In the rows, zero is written as 128.
name the system of each run:
topek, path 1 (9 x 22):
[[162  93 121  94 107  78 128 174  71  77 127  78  78 169  79 141 147 185
  107 144  96  86]
 [131 122 115 206 112  95 128 153 109 168  71 162 180 121 131 151 130  22
  115 144 161 110]
 [ 56 106 145 104  76 149 126  88 118 107 112 158 163 179 136  98  94 185
  139  78  99 195]
 [172  92 145 135 144 125 105  92 168  71 149 152  83  67 120 177 109 140
  140 144 209 132]
 [142 141 140  62 133 160 136 110 137 163 150 148 141 118 161  48 201  63
  132 139 101 118]
 [115 123  97 117 117 104 119 144  93  66 126  43  89 150  59 158 141 138
  105 122  80  94]
 [144 124 148 179 138  49 138 145 109 182  81 171 177 141 126 143 140  80
  155 134 161 112]
 [ 84  93 127 117  64 193 131 120  90  98 102 173 135 175 150 119 100 167
  108 110 121 179]
 [138  97 126 153 127 116 100  71 197  88 161 135 117  60 118 142  95 108
  153 136 178 132]]
ledo, path 2 (9 x 22):
[[124  99 104 146 123 119 131 109  95 162  95 233 121 145 103 140 160 114
  169 116 163 126]
 [131  59 119 110  41 122 107 127 121  85 135 134 134 133 137  78 112 116
  100 147 106 123]
 [108 137 151 139 120 125 119  87 153 103  95 103 195 117 101 169 122  84
  110  98 133 172]
 [120 111 153  76 149 126 114  89 129 130 131 207 104 110 110 105 159 139
  158  80 145 139]
 [150  84 130 102  84 133 145 105 106  81 122 113 108 163 150 116 163  92
  143 181 143 119]
 [109 126  95 149 100 108 125 119 113 146  88 130 187 142  75 142 157  70
  118 116  96 125]
 [111  87 164 112 121  76  90 125 119  91 118 164 115 108  96 118  98 161
  122  72 136 134]
 [123  99 156 135 105 158 139  79 130  99 111 159 127 143 177 135 123 102
  157 148 183 165]
 [136 118  87  99  89 159 131  85 148 145 133 152 179 126 100 104 177 104
  125 136  87 140]]
vura, path 3 (9 x 22):
[[171 135 208 136 150  84 111 171 160 101 132  80 147  81 162 145  66 145
   74 123 160 138]
 [101 159 103 144 136 227 160  85 126 154 106 187 141 155 144 174 142 140
  150 125 157 187]
 [136 124 104  91 140 113 127 113 152 136 199 113  71 116 135  54 153 130
  178 157  98  74]
 [173 153 147 114 137 108 127 189 103 125  95  69 165 123  91 168 156 110
   45 124  99 114]
 [ 49 133 132 178 150 113 130 129  86 140  91 184  98 161 122 149  95 141
  174  74 153 139]
 [174 100 130 144  99 119 147 126 159 123 172 117 119 138 196  98  89 172
  160 203 154 123]
 [150 150  71 123 113 196 114 136 158 151 138 131 176  82  94 140 146 104
   57 124  83 131]
 [ 75 166 181  93 198 100 115 112 129 120 136 106  91 114 110 112 131 135
  151  49 115 130]
 [179 126 153 135 146 116 173 137  92 119 108 122  98 178 157 181 149 155
  161 188 186 127]]
tuf, path 4 (9 x 22):
[[161 134 114 126 105 136 153 117 132 124 115  98 174 158 113 164 151 141
  119 160 117 149]
 [109 109 116 124 131 110 102 132 114 131 124 173 109 104  93 109 139  95
  128  96 123  99]
 [134 122 181 116 125 108 128 131 136 101 133  96 133 133 167 115 101 142
  127 131 136 144]
 [121 130 103 137 120 159 145  97 122 126 103 148 141 147 105 167 151 121
  138 132 138 149]
 [137 103 124 114 110 104 114 128 139 137 152 153 122 107 131  75 128 118
  136 130 115 102]
 [141 131 157 117 129 130 126 135 127  94 116  84 141 123 124 154 121 125
   88 122 127 144]
 [ 97 134 127 135 145 121 136  94 124 141 114 161 123 140 118 129 148 113
  175 107 142 136]
 [159  96 130 113  95 122 133 137 124 118 141 134 122 139 149 102 127 149
  127 159 125 121]
 [122 129 116 143 118 137 116 126 131 111 111 112 151 110 102 152 129  83
   95 118 121 132]]
tuf, path 5 (9 x 22):
[[196 119 153 123 153 115 119 172 126  97 143 113  77  91 132 164 115 156
   90 153 168 101]
 [ 79 178 128 153 154 166 149 127 109 164 103 122 139 147 161 119 148  54
  137 120 122 135]
 [122 114  94 125 111 107 135 137 118 124 154 122 107 159 106 118 107 217
  154 133  90 118]
 [162 127 125 177 140 127 116 154 142 132 120 142 131  82 134 170 104  96
   94 145 174 115]
 [ 91 160 138 100 139 172 135 125 131 157 137 145 137 134 153  90 134 135
  126  94  94 151]
 [150 130 103 131 143 123 139 116 141 101 159  90  87 131 105 160 127 171
  153 157 133 110]
 [147 150 132 150 147 116 132 166 114 175 112 147 147 118 141 124 147  78
  110 139 136 104]
 [ 86 130 124 119 121 148 124 147 101 103 130 116  95 148 128 116 103 164
  114 101  98 133]
 [140 136 117 176 143 109 136 111 156 137 136 123 133 117 133 161 101 139
  161 155 164 127]]
Fifez, path 6 (9 x 22):
[[144  77 182 151 122  16 114 146 122 110 126 153 108 130 133 122  75 180
  166 125 171 114]
 [145 104 128 152  86 207 146 124 100 116  84 184 149 148 176 167 129  94
   97 166 181 167]
 [ 93 103  80 100  84 162 105  65 174 114 167 140 145 101 106  68 138 104
  140 115  81 133]
 [186 115 189  72 146  52 113 124 135  93 122  86 147 106  89 141 163 131
  109 116 129 120]
 [ 88 135 151 132 155 134 146 141  52 130  73 161  81 174 137 149 165  76
  149 106 157 120]
 [112  86  81 162  62 104 138 130 119 138 143 136 126 170 155  74 106 127
  170 179 106 103]
 [165  94 117 145  81 111 101 137 150 115 109 147 199  90  85 159 101 134
   60 118 125 150]
 [ 89 124 192  92 152 144 106  73 146  98 118 169 116 101 140 115 126 109
  142  65 160 168]
 [154 106 125  88 116 142 161  90 112  92 142 102  85 176 145 123 184 124
  176 188 139 117]]
topek, path 7 (9 x 22):
[[158  65 105 110  83 120 111 128 127  96 150 160  95 108 116 101 127 134
  120 154 133  98]
 [133 130 148 110 116 117 112 120 143 114 109 100 175  99 116 112 153  49
   88 114 110 129]
 [ 90 130 142 106 143 106 136 104  90 109  96 133 111 167  88 149 161 136
  160  84 125 142]
 [153  73 126 147  95 102 131 132 103 115 117 175  98 146 147 125 127 119
  155 171 173 106]
 [126 103 110 119  66 160 115 106 148 115 125 140 185 111 129 102 133  86
   89 133 103 150]
 [103 126 160  99 152  98 103  92 141  93 123 120 124 103  76 139 133 126
  130  69 123 140]
 [151 113 167 105 146 110 148 125  91 120 109 156  90 155 153 127 171 106
  163 147 173 114]
 [129  92  69 136  62 155 130 122 111 112 128 133 131 150 123 107 145  94
  118 170 104 112]
 [122 110 140 130 106  74  98 115 152 115 118 122 182 100  80 122 111 113
  105  89 107 136]]
ledo, path 8 (9 x 22):
[[169 136 140  78 128 155 123 106 161  93 138  80 160  99  96 156 155 134
   80 123 109 152]
 [102 151 155 113 188 112 124 120 105 126 115 132  77 121 114 127 174  68
  157  95 147 100]
 [136  98 125 114  99  98 153 142  74 132 112 150 113 200 135 116 147 170
  167 152 124 116]
 [127 100  73 197  76 126 115 132 130 116 114 131 154 118 102 155  93  98
  106 153 133 119]
 [107 133 174 112 126 116 100 127 162 138 127 152 180  86 138  90  91 128
   97  68 113 160]
 [133 130 160  87 153 172 136  76 144  81 139 128  90 127 140 155 141 164
  150 121 162 165]
 [144 135 102 120 130 133 149 107 127 161 136 134 125 137 137  98 196  57
  166 174 127  95]
 [139 112 114 112 100  86 120 178  84 116 107  98 143 151  74 133 144 138
   81 117  76 105]
 [ 76 114 147 184 141  85 107 131 114 104 100 144 101 122 121 158  71 118
  150  89 170 130]]
segom, path 9 (9 x 22):
[[154 202 171  93 200 139 163 134 148 140 157  37 128 136 155 139 159 155
  136 140 111 132]
 [132 173  84 130 189 120 145 169  85 163 133 120  68 140  79 147 183 127
  144 125 103  65]
 [130 130 132 169 137  81 139 219  75 165 125 146  89 160 157 114  84 179
  129 140 125  88]
 [121 160  79 199 126 188 150 154 135 152 126 129 142 144 145 185  72 182
  110 151 135 153]
 [134 157 107 132 161 169 118 120 200 153 202 130 108  67 149 101  93 171
  133 131 117 120]
 [161 185 174  80 194 141 143 148 143 125 156  57 109 113 145 139 149 160
  105 123 116 123]
 [122 183 108 140 197 120 152 159  89 166 125 115  77 149 108 145 178 106
  160 126 122  81]
 [129 126 106 155 124  93 144 198  78 164 133 144  96 172 138 115 104 193
  144 144 107  93]
 [137 147  87 200 123 164 136 173 133 140 128 125 133 121 142 180  66 166
   93 152 141 132]]
nif, path 10 (9 x 22):
[[148 144 112  95 115 198 134 141 121 127 133 105 130 118 151 102 180  56
   76 157  99 114]
 [ 70 149 131 110 154  82 114 112 122 125 125  96 129 134  69 110 143 116
  147  63  79 119]
 [168 109 166 151 143  69 134 145  99 114  93 140 120 140 113 190 126 142
  137 138 187 126]
 [127  90  80 166  63 161 135 145 101 142 117 180 130 151 159 108 118 108
  125 173 131 119]
 [108 118 127 112  95 137 107  93 185  93 161  90 162  98 127  97  90 139
  109 115  91 155]
 [143 156 176  97 180 150 121 109 146 129 115 144 138  88 122 155 158  90
  106  93 159 149]
 [109 126 139 109 134 114 154 121  75 139 109 142  91 187 146 107 179 101
  183 137 135 110]
 [149 106  87 150  90  89 127 147 121  99 138  65 128 141  91 139 121 132
  120 169  97  92]
 [124 117 125 156 113 118  97 156 138 142 107 173 174  89  97 140  87 127
   73  83 122 139]]
nif, path 11 (9 x 22):
[[177 144 115 151 151 133 111  86 233 149 176 129 169  36 124 141 110 115
  128 143 154 138]
 [128 151 183  41 154 181 141 146  95 153 118 175 123 142 163  88 176 145
   98  89 114 153]
 [ 88 152 110 152 168 112 146 116 109  94 142  55  43 157 121 145 143 102
  189 146 134  83]
 [187 133  91 154 119  67 138 163 129 186 124 130 193 133  83 148 137 159
  116 153 100 104]
 [101  92 133 135 101 159  96 165  96  94 121 180  85 116 129 133  62 185
   82  87 139 141]
 [115 157 144 177 149 148 146  88 186 145 148 117 146 114 195 124  95 100
  172 155 170 154]
 [165 138 112  53 124 184 147  99 139 140 153 136 141 140 118 114 194 160
  124 142  97 145]
 [109 144 141 118 173  95 104 167 113 119 148  93  60  98 110  99 134  95
  120 102 106  68]
 [127 158 140 169 150  81 153 157 102 159  86 107 167 174 112 183 121 157
  136 120 129 141]]
vura, path 12 (9 x 22):
[[120 130 110 120 137 109 148 126  99  82 137  63  75 184  93 168 130 207
  160 136 108 119]
 [170 126 118 185 141  85 126 172 129 190 116 183 147  97 136 138 120  91
  127 155 166  91]
 [ 81 133 131 110  89 183 129 149 114 120 134 123 137 154 162  88  88 168
   88 107  80 159]
 [138 150 108 163 172 124 125  97 183 110 161  89 107  86  97 182 108 140
  153 136 153 121]
 [158 152 170  83 158 134 147 139 120 186 125 181 151 133 161  96 172 133
  130 119 129 139]
 [105 129  90 130 123 166 133 153  85  86 132  88  49 155 115 145 133 133
  117 143 108  98]
 [136 151 130 177 147  52 131 143 147 177 125 108 175 121 124 126 114 101
  148 136 123 109]
 [126 108 138 113 106 164 125 152 105 115 124 168 122 143 134 135  93 213
   94 102 125 162]
 [124 152 109 169 157 155 128 109 167 126 158 113  95  87 153 137 110  87
  151 155 161 109]]
segom, path 13 (9 x 22):
[[170 111 174  57 116 130 124 124 137  96 146  97 126 117 151  85 165 106
   99 140 116 124]
 [ 97 140 131 137 141 101 126 126  94 111  90  90 125 147  87 151 165  60
  130 110 117 112]
 [115  93 127 141 109  80 127 132  97 157 104 204 132 154 115 109 127 148
  164 108 136 124]
 [143  85 117 148  68 168 130 131 119  90 116 148 133 141 158 148  95 142
  101 163 152 153]
 [112 136 115 141 111 145 113  84 190 124 152 106 168  85 128 106 113  80
  123 127 114 138]
 [135 130 180  63 150 111 113 105 142 109 131 124 139 107 100 120 152 147
  114  79 116 147]
 [137 117 150 121 145 118 141 119  88 115 101 143  88 150 136 143 177  75
  156 143 170 110]
 [113 100  97 140  72 104 137 137  99 142 115 132 149 174 125  94 134 114
  144 150  93 113]
 [126  98 112 162  93 119 102 140 133 101 110 141 149 107  94 161  78 145
   85 111 131 140]]
Fifez, path 14 (9 x 22):
[[166 151 152  77 187  86 143 165 119 154 169 119  77 138 119 111 149 217
  156 123 109  94]
 [131 165 113 191 154 150 141 204  89 135 108  85  91 139 156 172 103 100
   85 158 139  96]
 [ 87 166  90 174 128 137 139 122 165 197 149 142 178 136 141 105  83 160
  159 116  91 142]
 [169 125 138 120 142 138 119 133 169  98 164 126 110  88 119 167  80 226
  104 124 149 145]
 [138 182 147 116 187 195 141 120 152 143 143 118 112  93 164 142 158  78
  120 135 152 134]
 [112 168  98  95 150 141 150 136 123 147 162  81 108 159 113 106 158 170
  149 129  61 110]
 [148 153 122 178 168  76 122 193 119 145 129  96 109 111 104 163  98 138
  111 132 133  82]
 [107 164 147 161 149 152 146 153 127 177 118 161 151 142 179 130  88 156
  129 113 139 158]
 [125 131  90 144 119 178 134 102 165 103 173 119 102 117 134 146  87 189
  141 150 130 144]]

runs to name:
path 15 (2 x 22):
[[ 83 153 142 143 138 112 141 191  54 170  99 132 105 172 171  76 142  65
  127 124 105  91]
 [ 91 119  82 185 104 111 141 128 104 117 114 133 126 182  89 182  75 217
  158 122 119 145]]
	segom
path 16 (2 x 22):
[[122 101 122 144 128 121 162 121  50 117  82 186  70 202 127 174 160 136
  192 149 184 124]
 [123  67  53 170  29 111 121 135 126 147 129 167 169 145 124  76 105  99
  128 171  95 106]]
	ledo
path 17 (2 x 22):
[[ 94 135  95 113 106 161 135  94 148 128 152 118 139 142 121 103 124 157
  145 120  85 146]
 [167 132 146 113 162  99 113 131 152 114 149 109 113  83 101 144 136 131
  121 124 141 108]]
	vura
path 18 (2 x 22):
[[112 127 101 129 128 121 132 141 117 134 159 130  86 146 124 107 113 183
  154 132 102 107]
 [165 149 133 154 148 114 124 168 143 141 135 101 143  97 135 149 108 123
   90 143 134 111]]
	vura
path 19 (2 x 22):
[[171 123 171  93 102 108 122 145 143 149 119 127 207 110 153  86 147  94
   78 134 107 140]
 [ 82 124 136  96 135 148 113  96 104  64 109 110  87 137  76 161 142 132
  125  74 122 144]]
	tuf
path 20 (2 x 22):
[[ 95 151  98 171 152 146 125 134 133 137 133 144 111 121 101 171  83 190
  133  98 129 138]
 [159 134 148 136 150 128 142 126 158 159 160 170 118 117 174 119 105 177
  163 151 169 135]]
	nif
path 21 (2 x 22):
[[ 96 160 114 189 148 150 118  93 174 100 119  89 148  93 108 193  90  92
  124 112 149 153]
 [136 140 167  82 167 111 143 108 144 175 156 179 128 137 152  88 149 190
  189 109 132 142]]
	topek
path 22 (2 x 22):
[[114  95 115 161 108 118 124 160  88 102 115 144  82 147 128 146  98 148
  129 136 143 110]
 [121 129 122 170 109 137 126 123 157 148 129 145 168 112 161 118  87 110
  125 137 137 145]]
	tuf
path 23 (2 x 22):
[[135 115 135 137 120 125 125  77 174  72 148  71 123 108 132 145 116  98
  148 157 152 134]
 [142 151 149  99 152 132 137 129 117 179 103 168 169 128 120 119 186  93
  117 107 123 136]]
	ledo
path 24 (2 x 22):
[[173  95 156 105 111  58 101  80 197 103 150 118 189  80  83 133 117 159
  131 113 134 151]
 [141 120 178 103 132 180 120 163  82 112  85 184 109 110 162 135 158  64
   64 112 169 139]]
	nif
path 25 (2 x 22):
[[123 148 105 152 148 184 131 126 144 104 150 102  78 104 151 147 118  94
  126 155 147 112]
 [131 161 141 110 150  86 136 131 153 165 157  90 155 130 128  90 133 147
  149 119  84 118]]
	segom
path 26 (2 x 22):
[[101 126 177 170 122 120 104 120 156 103 100 126 170  91 153 146  69  87
   99  95 163 165]
 [111 132 137  80 132 173 142  39 163 131 135 174 148 132 128 118 168 141
  173 108 135 182]]
	segom
path 27 (2 x 22):
[[139  81 116 147 106  82  86  90 189  64 167  98 119  63  83 134  81 140
  129 124 141 120]
 [157 132 200  87 136 153 126  98 149 138  99 178 191 102 156 130 160  87
   99 103 164 182]]
	vura
path 28 (2 x 22):
[[124 132  76 116  99 177 162 119 106 121 133 108 123 189 112 152 146 186
  139 155  91 145]
 [156 118  98 171 132  90  98 162 156 132 160 117 108  65 114 125  94 101
  110 149 136  76]]
	segom
path 29 (2 x 22):
[[ 93 157 131 111 192 161 115 113 117 137 111 191  92 101  77 167 146 142
  132  52 145 143]
 [137 136 175 115 157 104 163 136 106 127 143 100  69 166 204  92 145 118
  186 176 157 101]]
	vura
path 30 (2 x 22):
[[ 86 143 117 200  94 112 136 164  99 163  74 131 195 166 145 134  86  98
  107 119 110 148]
 [100 107  92 142 109 175 112  80 164 116 147 199 125 103 102 147  80 198
  146  95 142 171]]
	segom
path 31 (2 x 22):
[[157 138 124 154 129 106 144 132 173 112 182  53 125 130 150 138  68 211
  149 174 119 129]
 [156 167  97 127 159 203 121 159 148 174 145 173 136  72 113 151 130 148
   75 112 122 133]]
	nif
path 32 (2 x 22):
[[155  99 167 110 123 120 101 177 104 100 126 134  83  87 161  93 133  57
   72 138 150  88]
 [ 78 148 121 149 104 139 149  96 115 115  85  83 181 181 118 156 132  98
  134 119 102 169]]
	vura
path 33 (2 x 22):
[[206 141 135 168 158 132 153 154 154 181 151 161 118  96 187 135 128 113
  142 204 192 103]
 [ 97 162  79  97 104 208 139 159 108 160 142 117 144 153 130  86 147 141
   80 113  38 132]]
	vura
path 34 (2 x 22):
[[100 137  96 125 119 181 124 124 137 132 150 151 113 117 131 109 109 150
  122 115 106 134]
 [158 152 126 131 159 117 131 128 166 133 163  94 128  97 124 136 119 147
  132 140 127 116]]
	tuf
path 35 (2 x 22):
[[ 78 130 143 134  71 172 151 104 113 103  99  88 166 185 194 101 116  74
  125 153 113 169]
 [133  90  63 138 100  98 116  71 159 118 144 152 148 116  42 153 141 152
  165 125 117 124]]
	Fifez
